In the rows, 128 means zero.
Each path below is one point turned by a fixed rotation once a step. After each direction that follows a path, write how fast that rotation turns it, in degrees each step (0 if it stays still).
Each turn is a multiple of 5 degrees from 10 to 175, or 0.
Each row of a path follows its step; steps can be skipped.

step 1: [126 118 129 129 128 119 118 136 128 125 126 130 120 123 123 121 121 127
 125 129 125 132 128 131 137 125 131 131 125 116 128 129 123 123 125 128
 122 134 125 124 114 122 122 130 123 124 123]
step 2: [131 136 127 127 123 130 132 121 127 131 130 134 125 125 136 125 130 129
 127 124 128 131 123 121 129 128 132 134 125 134 120 114 133 137 120 127
 128 128 128 131 131 127 116 130 142 124 134]
step 5: [129 131 132 129 130 128 128 129 134 125 116 125 124 123 133 133 132 133
 138 129 125 127 127 127 130 119 122 131 127 139 134 113 126 135 131 127
 125 130 135 117 137 128 133 132 129 130 129]
step 6: [133 123 122 133 130 130 140 134 127 129 121 122 129 133 126 131 119 125
 121 135 135 119 133 131 126 135 131 115 130 124 132 129 130 129 136 126
 131 121 121 132 124 122 124 132 133 134 124]
step 8: [132 140 128 129 123 136 134 137 123 120 118 127 129 122 138 128 129 122
 130 122 130 127 132 125 131 126 130 136 123 127 133 129 137 122 139 130
 133 131 130 129 122 132 133 129 133 126 136]
step 12: [131 128 124 118 133 124 126 124 130 134 135 122 132 138 119 127 134 137
 132 138 131 129 132 131 129 127 123 127 129 117 133 132 124 127 135 131
 123 132 120 132 129 126 130 123 137 134 134]
step 15: [125 132 129 131 132 132 132 131 126 132 133 115 122 127 119 125 123 132
 129 131 125 124 129 125 115 123 130 121 124 123 113 133 124 128 117 127
 124 134 126 131 121 128 135 128 133 129 130]
step 16: [133 131 127 125 127 127 121 131 120 133 129 130 134 127 139 132 129 133
 131 114 125 131 132 128 126 133 129 131 130 128 125 129 130 120 135 131
 134 126 145 126 125 120 125 125 125 118 125]
step 21: [128 136 126 136 128 131 126 125 126 135 128 129 126 134 130 129 139 135
 122 132 121 121 130 124 122 119 125 122 120 128 134 126 136 134 127 133
 128 132 123 128 139 118 130 131 125 121 126]
Speeds:
[130 127 127 128 128 128 128 128 129 130 126 128 126 125 124 126 128 126
 129 127 126 129 128 130 129 129 130 131 128 127 127 129 130 127 128 127
 129 127 129 130 130 128 126 128 127 125 132] : 45
[131 128 127 129 127 128 130 125 127 128 128 129 124 128 129 128 127 129
 130 129 126 126 129 127 132 127 128 129 125 129 128 127 128 124 127 128
 129 125 126 128 129 127 129 129 128 131 125] : 20
[132 127 127 129 131 130 131 129 128 129 128 127 129 126 129 130 129 131
 128 127 128 131 129 129 127 129 126 129 128 126 127 127 127 129 126 127
 127 128 127 126 129 125 128 127 133 130 130] : 110
[129 129 129 128 128 129 126 126 129 130 129 131 127 125 129 132 128 128
 130 127 130 128 129 126 128 130 127 128 127 126 129 126 130 128 125 127
 127 131 130 127 126 127 127 127 125 127 127] : 125
[129 125 126 126 128 128 128 127 130 127 125 129 127 130 128 130 126 131
 128 127 128 129 131 129 127 129 129 127 130 127 129 126 128 127 129 126
 126 130 127 128 130 132 129 128 129 125 126] : 60
[127 133 127 128 127 130 126 128 127 128 126 129 128 126 129 128 128 130
 130 128 127 125 128 129 126 129 125 130 127 131 125 126 127 128 128 129
 130 130 126 128 131 128 128 127 128 125 127] : 135
